Each path below is one point turned by a fixed rotation once a step. After each direction that follows a path, write how fast that rotation turns it, in degrees a step (0 if it stays still).
Each turn is a multiple of 5 degrees from 10 to 175, or 0.
Each row of a path follows its step; steps can be skipped.
Rotation 1:
step 0: [ -2   0  15   0   6  -2  57  37   4  -5 -19  -2  20 -20 -18  54 -16  16
  16  31  -4 -13   3 -21   9 -32  15   0  -7  26 -46 -10   7  -2  -9  51
 -17  23 -15  51   4 -47  20  -5  25  -5 -10 -65 -23 -24  -4  11  15  15
 -20  23   6  42]
step 4: [ 17  -3  26  -6 -22   1 -15  -8   0 -15 -24 -31 -31 -24  35  -3   5  15
  -5 -29  29  19  -8  15  26  -8  -6   8 -21 -47  12   4 -10  53  -9  -9
 -14  24  61 -40   0  31  17 -26  24 -13   3  11 -44  64  -7  10 -24  11
  48 -26   6   6]
step 9: [ -3 -16 -31  -5  45  -7  -4  23 -38  -6 -19  -7  -5   9 -12  54  -3  -2
  19  -8  -5 -16  52  26  37 -11  -8 -11  74 -10 -36 -30  -8 -16  14 -18
 -33   2   2  -5   2  35   0  18 -12 -10 -19  30  38 -40  -9  -8 -12  30
  36  24   2 -32]
step 11: [ 10 -40   1  13   8  11 -16 -13 -29  21 -11  -8  58  30   8  -7 -16   2
 -19 -35   0   2  -1  11 -28 -22 -45  38   0  -9  10 -42  14  33  -6  38
  -7 -15 -17  38  25  51  14 -47 -17  -9 -15 -10   3   1  23 -72  24   5
  -4 -11  11 -25]
step 12: [-10   9 -11 -32  -3  18  -5  38 -26 -23  -7 -37  19  20   7   5 -34  -2
  56  22 -18 -10  -8   5  10  40  -2  21 -31   4  31 -13  19  22  57  50
 -47  11 -10  13  22   6  18  23  35  15 -11   7  -9 -32 -16 -17  45 -27
  26 -26  10  -2]
step 15: [-41 -20  -2  -4 -24  21  21  47   1 -29  -5  37 -46  -7  24  -6 -33 -12
  22  18  33 -10   5  48  43  25  20 -19   6  21 -30  -3 -42 -21  18 -49
 -13   9   7  27  -3   7 -26  -8   7  27 -21 -37  20  -4  -9  10  28  22
 -11 -23 -44   2]
step 16: [-45   5 -20  16   0  10  23  -8  36 -20 -13 -19  -6 -22  61 -11 -17  26
 -51  17  48  -3   1 -14   4 -46 -13 -27   4   6 -37  14 -57  26 -21 -35
 -24 -17  -8 -11  41  -7  14  -2 -20   1   6  -9 -14 -28  21  23 -39  -6
  15   0  10  20]
step 18: [-22  -6 -12  54  41   2   2  11  -1  18   5 -11  21 -19 -11 -10  17   9
   7  42 -28 -23  26  20 -12   9 -40  -9 -48  28 -38  43   5  40  25  15
  13  55 -31  29  17 -30 -10  19 -10  22   3   3  32 -41  23  19  23   4
  -9 -10 -27   0]
Speeds:
[ -8   5  -4   8   4  -4  -5  10  -4   9   7  -1  -2 -15   1   2 -11   9
 -11  -4   2  -9   6   0  16   2  13   6   0   5   8   9   0   2   1  -1
  -3   6   0 -12  14  -4   1   4   7  -1  -3  -3  -8   3  -3   7   1   7
   4   2   7  -5] => 120
[-10  -2   6  -5  -5  -1   1   3   3 -11  -2  11  -5  -5   9 -12  -5  -8
  -6   0  -2   8 -10  10  -3  14  -1   3  -2   0  -5  11 -10   5 -10  -8
  -2   4  10  -7   4   0  13   7   2   5  -1   5   9   5   8   5 -10  -5
  -6  -4  -3   0] => 35
[  0   4  -1   7   1   0   2   1   6  12   1   2   0  -4  -7  -2   3 -13
   0 -17   4  -1   4  -4   5  -4  -4   4  -9  -1   9  -5 -16  -6  -8   7
  -1   8  -2 -15 -10   4   2  -4  -5   8   7  -2   3   3  11 -12  10  -7
   3  -3  -4   7] => 115
[ 10  12   5   4  -6   2  -3  13   1   4  -7  11  -1 -13   6   1   0   4
   2   7  -5   7  -4   4  11  -1  -3  -7  13  -4   7   1  -5  -5   0  -2
  -3  -8  -1  -1   0  -6  -5 -14  -5  -6   6  -8  -1 -16   5   1  -3 -10
  -7   7  -5   2] => 45
[ -6  -2   4   0   6  -6 -10   8  -3  12  -2   3  -1   8   2   3   3  -9
   5   2   4 -14  -1  -5  -4  -3   8  -6   7  -1 -12  -3  -8   3  -5  -7
 -10   7  -6  11  -2  -5   0   3  -6  15   4  -3  -7   0  10   0 -15   5
  -3  13   6   1] => 45
[ -9   8  -5  -5   1  -5   7   2  10   3  -4  -1   2   4   1  -3   0  -7
 -16   2   3   0  -3  -3   1 -16  -8  17  -4  13  -3  -6   8  -2  -3  12
   6 -13   4   1   1  -5   3  -4  -8   3   0  -7   2  -3   5   8  -8   8
 -10   3   0  -6] => 135
Rotation 2:
step 3: [-28  56  10 -24  22  51 -19  16 -16  -7   6 -21   8 -27 -31  -4 -33 -13
 -30 -11 -25   4 -40  -7  -1  12  -6  -9  11  36  -9  16  -2 -18   2   9
  15  10  -3  17 -15  18  23  48  34  34  13  -4 -23  -2 -31  -3 -26  70
  23   4 -19  12]
step 6: [ -8  20  36   4   7  27  14 -45  -4  59  33   8  12 -39 -22 -28  43  46
   3   8  22  -9 -19  22 -18  -2 -17 -47 -43  14  29  12  16  -1 -35   3
   8   4  28  10  -1 -32   7 -26 -14 -21  28 -10 -20 -15  25  -9 -20 -11
  25 -22   8  -1]
step 7: [ -9 -10  14   3  20   1   2  23   2 -13  19 -30  28   1  15  18  -9  -3
   9 -43 -21  -7  -2  44  17 -31 -21  53  61  33  22  14  46 -17  21 -28
  13  23   0   5  39  -3 -30  -8 -29  29  20   5  -5  29   7   4 -21 -25
  42   4 -13 -24]
step 9: [  7 -15  10 -33  15  56  20   5   5 -10 -15  -2  30   6 -30  -7  23 -30
   6  26  22  47   5 -19 -38  -5  -4  18 -19  32  13 -56  -7  22  11 -29
  24 -10   4 -19 -40   3  19  29 -12 -51 -20  10  37 -12  13  10  -8  10
 -22  17 -44  -2]
step 13: [ 18 -11  24 -18 -39  21  41  23 -52  28 -29  -4  -2  13  26   4   2  30
 -10 -12   2 -46   2  42  36  41  43  38   4  -1  -5   0  -3  -1 -25  -5
  30 -11   9 -26   4 -11   5  21  -3   3  -4 -15  64 -12  -1  45  -8 -19
  -2   0  -7  14]
step 14: [ -4  -1  15  33 -32  26   2 -44   6 -13  26  28 -28   7  -1 -20  14  27
   1  -2   8 -11 -23  21  -6   3 -44 -67  27  11 -20  16  13  13  -8  18
  34 -35 -32   4  -6   4 -27   1  19   0  53  -9 -23  30 -51  14   8   1
  19 -32 -19   3]
step 16: [-11  23   1  34   7 -14 -24   0 -27   2   3 -12  15  20 -25  -6   3 -19
   3  38 -16 -15  33 -41   3  -9  72  38 -31  -2 -11  26  23 -33   6  -9
  46 -37  -1   6   3  29  24 -31   5   8   9  34 -13 -11 -12 -20  12 -39
 -43  -3   2 -20]
step 17: [ 18  43  16  -5  19  28  38  17  20   8 -17 -22  -6 -17  -9  30  37  18
 -26   1   5   3 -51  -1  12   2 -23 -10 -49   4   2 -11 -11  -8 -15 -17
  -8  -9 -32  22   0  19  11 -20  -8 -47 -12  39  54  26 -25 -26  14  18
  17  43 -33  13]
Speeds:
[-11   4   7  -3   7  -3   0 -13  -8  -6 -18  -1   4   1  14   3   5  -1
  -5   1   4  -6  -3  16   6   7  -7   8   3   5   2   1  -3   6   7   1
  -6   4  -4   4  -1   6   2   1  -9 -10  -8   3  -3  -5   6   2  -7   4
  -3  15  -4   7] => 175
[ -9   2   1  11  -5   7  -3   0   0  16  -3   4  14   4   5  11  -1   7
   1   4   2   6   0  -5   9  10   1   9  -6  -3   8   0  -2  12 -15  -5
 -11  -7  -1  -7   1 -11   5   3   5  -2   1  -8   0  -7   1  -2  -2   5
   3  -2  13  -5] => 155
[  1   8  10  -9  -2   0  -6   1  15   3  -8  -2   5   2   7  -3   3  -2
   7   1  15   3  -9   5 -11  -2  -9  -9  11   4   0   0   6   0 -13  10
   4 -11  10   8   7  -6  -2  -1  10   8   3  -7   0  -3   2   3   1  -8
   1   8   0   4] => 90
[ 19   9   5   5   3  -6  -7  -6  -2   3   2  -5  -6  -1   7  -6  -2   5
  -5   2  -4  -3  -5  -1   5  -9   1  -4  -6  -2   5 -12   5 -13  -1  -4
  -8  14   6   0   4  -2   1   3   2  -6   1  -9   6 -11  -8  -3   6   6
  -4  15  13   0] => 55
[  5   5  -5  -2  -5  -3  -5   3  -1  -1  -4  -3  -8   3  -5   9   0  -5
  -3   7  -2   5  -1   5  -4  11   1   3  -8  -4   2  16   7 -10 -11  -9
   2  -3  10  12   9  -4 -10   3  -3 -10   2  10  -9   6  -7  -8 -11  12
   0  -2   0   9] => 25
[  4   3   1 -10   5  -7  -3   5  -1   0   4  -1   7  -7   2   9  -9  -1
   5   5   3  -3  12  10  -1  10  -3   1  -9  -3  -8  -7  17  -7  -6   1
  -2  -6 -13   2 -12   2  14   7  -4   3  -6  -6   3  15  -7  -3   4  -4
   0   5   2  -4] => 85
Rotation 3:
step 2: [-26  -6   0  35   2 -20  34  11  31 -33  -6   6  42 -24 -18  18 -20   5
  42  -6 -15  48   5   2 -32  21 -10  10   4  -6  -8 -11  -7  10 -19  -7
  -7 -35  30  35 -15 -19 -25  21  33  -6 -25 -19 -26  18  51  38  -9  -5
  14  20 -45 -24]
step 3: [  2  42  -8  21   8   9  -1   5 -14   2  27  24  22  -4  15   2   2  -8
  63   1  12  59 -40 -15 -29   1  48 -26  41   5 -32 -25 -17 -24 -15  22
  14   4   1 -14  54 -22   1  -5 -18  15  -3  15  12   7   3  16  -1 -19
 -31 -34  19  26]
step 6: [-33 -17  30  24  41  21  -9 -16 -21  33   2 -24 -10 -17   1  22 -22  -3
  44  32  10  -7  -2  27  19  -2  23 -13   3  30  18  40  42  32  -4   4
  45  10 -11 -12 -34 -44  12  22   0  22 -19   5 -29  19  24  -9 -33 -29
  38 -10   0   0]
step 10: [  8 -13   0  40  29 -20  -9   0 -16   3   9 -10  13  -4 -34 -54   1  39
  33  -8 -28   8   7  16 -20  41 -15 -11   3  -5   8 -18  13 -12 -58  -7
 -33  37  17 -17 -23 -32 -26 -20   9  -8  -5 -62  27  31  27 -18  -2  -8
  17  18  12  12]
step 11: [ 21  -4 -47  28  22 -42 -18  11   3   4  18  -1  34  -6  13   3  -8  18
   6 -10 -23   3 -45  13 -36  26  -3  -9   8  16 -30  16  -4  -7   4   7
   6 -16  11   1  -1 -16  21   9  49  68  23  18 -49  19  37   0  28   1
  -5 -47  -8   6]
step 16: [ 52 -17  34  32 -23   9 -16  22 -11  16 -11  10 -13 -33 -39  -8  18   2
  31 -22   8 -37 -31 -16  -8  24  61  29 -11  21  26 -20   3  18  12  -8
 -22 -29  41 -10 -34   6  16  34  15   0  17 -32  11  14  19 -12   8   4
 -33  -8   5   7]
step 17: [ -5  11  13 -12  21 -57 -17   9 -20 -11   8  24 -23   5 -28  34  -9  10
  -4  26  14   8 -35  36  -5   3  35 -19  -2   1  25  76  16  -7   5   5
 -32  27 -15 -41   1 -30  18  59   3  10  21  15   8  25  29  15 -16  -1
   4  11  -6 -11]
step 18: [-11 -27  39  30 -25 -25 -29  -7   9   1 -13  -6  71 -18  -7   8  -6   3
   7  22  34   4 -11 -10 -39  17  33  -8 -19   9 -12  -3  21  -7 -11 -69
  13   2  -1  -5 -19 -27  16   0   3 -26  -3 -34  25  20  -6  -7  12 -20
  54  -2 -34 -12]
Speeds:
[ -4  -6  -2  -9  -3   7  12   1   3  -8  -1  -4   6  -6  -6  -6  -2   8
  15   2  -3   6   2   7   2  -5   8   4   5 -12   4  -7 -13   1  -3   6
   4 -11 -10  -5   3   8   1  -2  -2  -8  -8  -5   1   1   0  13  -2  18
  -6  -2   3   6] => 60
[ -2   8  -3   0  -2  -2  -8   0   0  -4   7  -8  -2   7  -7   8  -1   0
   4  10   8  -1   2   0  -6  -4  -8  -2 -11  17  -2  -5  -4  15  -7   3
  -1  10   2  -3   9  -3   3  -2  -2  -3  -7 -11  -2   4  11   4 -18  12
  -1   3  -5  -2] => 95
[ -5  -7   2  -6 -17 -17   3  11   2  -8  11   2  -2   8  -8  -2   3  -6
   2  -5 -12   3   2   6   4  -3  -7   5  -4   0   5   2  -2   6  -7   3
  -7   5   4  -7 -10   0   3  -2  13   6  -4   6  -4   2  -7   7   3 -11
 -12  -6  -3  -6] => 120
[  5   4  -3 -15   7   3   5  -3  -6   9   7   2   1  20  -4  -5  -1   9
   2  -6   4   7   3   6   3  -5   2 -11   8  -6   1   8  -3   2 -10  -4
   7  13   4  -7   0 -12  -1   3  -3  -1   7   0   1   5  -7   4  -6  -6
   5   5  14   4] => 155
[ -2  -1   2  -3   1   1  -9  -5   1   2 -17   5  -1   3 -10  -5   8  -2
   5 -18  -4  -2  10  -2  -8  10  -8   2  -3 -13  -2  -9  -2   5   3  -2
   2  -2  16   6   5  -6   6   6  -3   5   3  -8  -1   1   4   7   1   6
  -2  -5   2 -16] => 130
[ -4   3  -6   8   3  -8   9   2  -5  -4   2  -2   9  -4  -7   4 -11  -5
   5  13  -3  -3  13   9   8   3   1  -6   5  -4   4  -7  10  -4  -8  -1
   6   0  -4   6   4  -5   8  -3  -6  14   2 -15   3  -9  -4   3   6  -7
   8   6  -4 -10] => 90
[  4  13   1   2  -4   1   9   2  15   2   0   5   5  13   6   0   5   9
   0   6  -5   1  -5   2 -17   7  -4  -8   6  -7  -5   0  -2  -3  -7   0
  -7   0  -5   6   4  -3 -17 -15   2   8  -7  -2  -3   4   6  -2   8   2
   2  -7  -6  -5] => 40
[-13  -6   1   3  10   5  -3  -3   6  -1  10  -3 -18   4   2  -3  -7  10
   7  -7   1  -1   3   1  -1  -1   2   0 -10  -3   6   1   5   0   5  10
   1  -3  -6   6 -10  -3  -7  -5   1  -2   1   2   5   8  13   8   6  -7
   1  20   0 -10] => 170
Rotation 4:
step 0: [ 28 -11  49  44   4 -63 -16 -23  -8  11   4  -7 -12  20   6 -21  11   8
   8  16  -2   5 -11   1 -49 -22   3 -37  32  83  -5  -5  15 -19   6   0
 -11 -16   6 -45   6 -27  18  10 -13  -6  19  18  23  14  22 -36  11 -37
  13  43  -1   3]
step 4: [ 34 -15  12  13 -45 -19   2  13 -14  -7  26  25 -35  64 -37 -19 -30  11
 -34  13 -30   9 -38  24   2  11   9 -13  24  31  -8   1 -22   0  44 -11
  -7  40  18 -35   1 -19  10  -9  -4 -10 -31  12  35  37 -14  -8   1  13
  45  33 -36  20]
step 5: [ 26  -6  43 -37  -2 -53  19  37  -8 -17 -18   0  -3   7 -39 -26  12  -3
 -24  26  -5  -5 -23 -18 -34  -1   8  19  43  23   4  -4   1 -23 -13 -19
  -6  34  13 -68  21 -16   5  14 -27 -20  17  -5  23  66 -13  11  33  -6
  21  34  11  -4]
step 6: [ 33   2  22  22  10 -24   7 -13  16  -2   3   4   2   9 -29 -50  22  34
 -18  30  11  13 -10   7 -25  22  46 -36  52  41   5 -11 -12 -15   8  -8
  -4  45  -6 -47  39   2   6   8 -15  17   3  39  -5 -14  28 -22 -10 -35
  51  52  -1  14]
step 8: [  5   2   3  -3  -6 -31 -10   3  -4 -18  16  -1 -23 -15  40 -34  -4   3
 -37  -8 -16  69 -42  -2  -2  -7  34 -34  21  -5   7   9  -2  22  15 -12
 -52  33   0 -20  21  27 -18 -15 -65 -27 -22   7  27  18  33 -14  -6 -14
  26  52  18  23]
step 13: [-49  20  41  -3  -4 -31 -10 -20  18  -3   9 -11  17  -8  42 -38  15  20
 -29  24 -20  33  -4 -39   8  29  11  14  13  -2   3  36 -25  21   8 -12
 -45  19  62 -37  -3 -28  21   1  -9 -23 -48  -5  11  34  18   5   4  -6
  42  15 -26  18]
step 14: [-29   9  -2  20   1  -2  22  36   1 -12  13  34  -1 -23  24 -61 -20 -11
 -35 -22 -27  23 -21   7  39   4  33  17  26 -14  -3 -18  -9  13  16  -3
 -28  67  20 -24  36 -13  -8 -26 -26 -36 -19  10  41  24   2 -39   6  13
  36  17  -7  26]
step 15: [ 14 -13  56  28   4 -38  39   3 -35 -17 -27   1  -2  20  12 -34 -11   3
 -10  32 -22   4 -13 -53  27   7  17  18   8   1 -12   6  13 -35  -6   9
 -11  43   7 -22   3 -10  48 -12  15 -25 -12   0  50  31  43 -33  26  28
  30  10 -29  28]
Speeds:
[ 10  -2   0   2   8  -8  16  -1  -9   0   7   0  -3 -15  10   3   2   1
  -4   1  -1   0  -2   3  -5  -1  11   3  -4   0   2  12   9   2  -9   1
  -1   1  -7   2  -7 -12  -7   9   1  10  -1   3   3  -1   1 -16  -5  -3
   3  -7   6  15] => 45
[-20   6   7  -1   4   2   5   4 -10  -1  10  -5  -2  12  -9  -1   3  -3
 -10   9   4  -7   7  10   6   4   4  10   6   5   6   3  -3  13   4  -6
   8   6   0   1  -2  -1   1  -1   9  -1  -3  -4   4   7  -7   5  -5 -12
   3  -9   5   4] => 40
[ -3   1  -1   2   2   1   1  -8   8   5   2   2  -5 -16 -16  -1  13   3
   1  -3  -1   4  11  -6   2   0   0  -1  -2   6  -2   7 -12  -1   1 -13
  -6 -10  11   6   3   0  10   1  -9  -2   8   7  -3  -3   2  -2  -8  -8
   9  -5  14  -2] => 65
[  5  -8  -5  -1  -1  -1  -4 -15   3  -1   0  -3   3   7  -1  -3  -9  -2
   0   4  -4  -5   5  -7  -6   0   2  -9   5   6 -10  11   0   3 -13  -8
   9   5   4   9  12  -7   8  -8  19  -5  -9   0  -3  -8   3  -1  -7  -2
  -8   4  -3   9] => 120
[ -5  -6   7   7   9   2   3  -4  12  15   4  -7   8   8  11   2  -2  -1
 -10  -9  -8   3  -1  -3   2  -6  18   1   2  -2 -14  -9   6  12  -4  -6
  -2  -2   3  -6   4   3   4   0  -6  11   2   1  -3  -2   0   6   6  -1
   0  -7   2  -6] => 60
[ -1  -4  -1   6   3  -3   5  -1  13  10  -1  -2   9  -2   0 -16   6   5
  -4  -6   5   1  -5  14  13 -12  -2  -4   4   5   5  13  -4  -7   6  -5
   5   0 -12  -3  -1   7  -1   5  11  -5  -2  -7   2   1  -2 -10   1   8
  -8   5   5  -8] => 130
